Turns in one plane each, and the order they were made in; the first pair answered:
Z_354 (before |-> after):
[-15  29  -9   4 -34  56  19  -3  16  -9] |-> [-12  -3   5  10 -44  43  35  29  -2 -12]
[  0 -12  -3  -7  15 -15  -8 -16  12 -15] |-> [ -4  -1  -5  -5  13  -5  -7 -21  21 -18]
[ 24   2  -3  -6 -22  11 -13  17 -23   4] |-> [ 24   1  -5  -9 -20   5 -18  16 -22   6]
Z_264 (before |-> after):
[-26  25   4  14  21  12  -8  -9  41 -60] |-> [ -9 -34  18  20  21 -28   4  40   3 -50]
[  1  12  13   8 -19  23   9   2   6 -17] |-> [ 11 -14  14  12 -15   1  13  23 -14  -2]
[-15   4 -18 -13  -2 -17 -37   8  -4 -14] |-> [-19  10 -12 -12  -4 -12 -34   8   3 -24]
[-13  -4  21  -2 -11   3   3  -1  10 -31] |-> [  3 -30  11  -1  -2 -24  -2  16 -16  -3]
Z_232 (before |-> after):
[  4   9  -6  -9  10  -9 -13 -10  -2   4] |-> [  5  -4  -2  -7   8 -17 -11  -3  -6   1]
[-1 -3  4 -6 -2  1  0 -5  6 -1] |-> [ 1 -2  1 -7 -1  2  0 -8  4  2]
[ -8  25  -1  10 -24  24  11   8  -8   0] |-> [  0  26 -14   9 -19  20   5   7 -12  18]
[ 0  6 -4  6  0  9 -8  6  1  5] |-> [ 1 -2 -5  5  0  4 -7  9 -4  7]
Z_359 (before |-> after):
[ -1 -18  15   7  -2  13 -13  18  16 -18] |-> [  3 -26  13   6   5   3 -17  19  14 -14]
[ 15 -27   0  -7  21 -14   5   8  -4   7] |-> [ 18  -7   2   4  -1  20  21  18 -10  16]
[ 11 -11 -12  -3  24 -36 -15  -3 -37  17] |-> [ 11  19  -6  13 -17  24  12  14 -40  25]
[-17  14   3   6   9   9  -6 -28  26  -5] |-> [ -6 -10  -5   2  25 -22 -13 -18   4  13]
Then:
Each pair is 2 to 3 turns apart.
[-17  -6  24   2   1 -11  -5 -10  26 -41] |-> [-16  -1  29  10 -14   9  12   8  20 -36] | Z_232 then Z_354 then Z_354
[-30   6  36  12  -5   9  42  25   7 -21] |-> [  4  29 -27   2  25  -3   2  -7 -14  53] | Z_264 then Z_264
[-23  -1  13  12 -10  19  -2 -27  16 -31] |-> [ -2 -20 -16   6  17 -18 -25 -33 -12   9] | Z_264 then Z_354 then Z_264
[ 16  -1  16  16 -33  15  13  46 -14  -8] |-> [ 23 -24  -7  -3  14 -47 -22  21 -15   1] | Z_359 then Z_264 then Z_354
[ -1 -21   8   5  -3  -9  11  24 -16  -5] |-> [ -6  26 -14  -1   2  17  -5 -18   6   1] | Z_264 then Z_264
[  2 -36  13   5   7  -8   0  26  -1  -3] |-> [  9 -16   0  12  -5  21   4  30 -10  21] | Z_354 then Z_359
[-10 -19  -7 -16  25 -35 -42  18  21 -22] |-> [-10 -11  -8 -17  25 -31 -43  11  26 -22] | Z_264 then Z_232
[ 8 17  1 30 -6 39 15 17  9  4] |-> [ 10 -22  -7  13  37 -29 -15   1   9  -4] | Z_359 then Z_359
[-26  15   1  -4  -2  21  -1  -5  25 -27] |-> [ -1  -2 -32  -7  23 -14 -21  -1  -7  20] | Z_264 then Z_264 then Z_354
[-22 -12 -20 -19  16 -13   2 -41  31 -28] |-> [ -1   9 -32   4 -29  43  33   1  -6  23] | Z_359 then Z_359 then Z_264
[-22  45 -25 -13  32  12 -36 -71  30   3] |-> [-23 -60  52   7   2 -33  23  40 -11 -39] | Z_354 then Z_264 then Z_354
[ -2 -14  37   5 -33   4  31  34 -11 -36] |-> [ 13  50 -27   0 -20  37  -2 -22 -10  25] | Z_264 then Z_264 then Z_354
[  3 -34  16  -1   7 -31  -2  18  -5  -3] |-> [-15  16  15  -3  -5  13  -2 -16  29 -26] | Z_264 then Z_354 then Z_264
[  0 -38  35  15 -35   5  52  56 -23 -13] |-> [ -2  47  -4  14 -44  73  37   1   2  14] | Z_264 then Z_359
[-13  32  -3   7  -3  14  -5  26 -12  16] |-> [-24   9  20   1   2  -9  -2  32   2 -19] | Z_359 then Z_264
[-14  -7  34  21  -6  15  45  22  21 -11] |-> [ 11 -18   9  21   4  -4  36  36 -15  39] | Z_232 then Z_354 then Z_264
[ 15 -15  12  -1   4 -21   0  11   0   0] |-> [  6  -6  23   5  -9  -4  13  15   8 -11] | Z_359 then Z_359 then Z_354
[ 15 -25   0  14 -18 -20  10  26 -24  14] |-> [  8 -31   3   3   3 -47  -7   3  -3 -13] | Z_359 then Z_359 then Z_359
[-15  -2  42  13  -9  17  13  -2  31 -51] |-> [ 17 -43   6   6  33 -50 -18   2 -14   7] | Z_264 then Z_354
[ -5 -36  24   4  10 -22   4  16  -9 -26] |-> [ -7 -20   9  -6  28 -28 -17 -20   8 -27] | Z_354 then Z_354 then Z_232
[ 21 -32   9  -8  18 -44 -10  22 -19  -9] |-> [ 15  46 -10   6 -24  45   3   2  -3  13] | Z_359 then Z_264 then Z_264
[ -1  19 -16  -5  23  -1 -23 -45  23  21] |-> [ -6 -42  37   3   9 -30  11  16   8 -17] | Z_264 then Z_264
[ 13 -31  18 -20  -1 -14  34  17  19  -7] |-> [ 30 -20 -12 -21   5 -12  22   6   3  34] | Z_359 then Z_264
[-10  35   9   6  15  38   1 -16  22 -20] |-> [ 17 -26   1   8  31 -18   3  29 -29  21] | Z_264 then Z_264
[-21  17  20  -2  10  18  -5  -8  32 -38] |-> [  6 -30   0  -2  32 -39 -16  15  -9   6] | Z_354 then Z_264 then Z_354
[  1 -41  11   6  -5 -26  20  38 -24  -1] |-> [ 11 -32 -12   5   3 -27   9  29 -33  25] | Z_232 then Z_264
[ -5 -12 -10  -4  23 -21 -27 -18  -8 -16] |-> [ -3  24 -24   5   0  23 -16 -20 -13   7] | Z_359 then Z_264
[  9  -1 -16   0  16 -22   2   9 -44  26] |-> [ -7  37 -23  -9  23  -4 -13 -34  -9   7] | Z_264 then Z_359
[-30  45 -19  12   9  26 -18 -41  20  -1] |-> [-26  43  -7  26 -20  53  11  -3   3   7] | Z_354 then Z_354 then Z_232
[ -8 -40  15  -4   4 -14   1  10  14 -32] |-> [  0 -27  12  11 -22  21  19  31  -2 -12] | Z_359 then Z_359
[-12  17  -9   3  -2  27  -1 -25  20 -11] |-> [  7 -16 -21  -3  21 -17 -14 -15  -6  15] | Z_359 then Z_354 then Z_359
[ 10 -24  -2  -3   4 -29   5  23 -18  -1] |-> [  6   2 -16 -11  20 -27 -17 -14   6  -6] | Z_264 then Z_264 then Z_359
[ 16  37 -18   8  -7  17   3  21  -7  28] |-> [-10  10  25   5  -8  -1  16  30  14 -33] | Z_359 then Z_264
[ 27 -18 -13   1  30 -37 -14  -1 -58  51] |-> [ -9  65   0   5  -9  60   3 -42   4   1] | Z_264 then Z_354
[-11 -15 -16  -7  17 -13  -7  -3  -6 -23] |-> [ -8   3 -17   6 -10  27  12  13 -12 -15] | Z_359 then Z_359
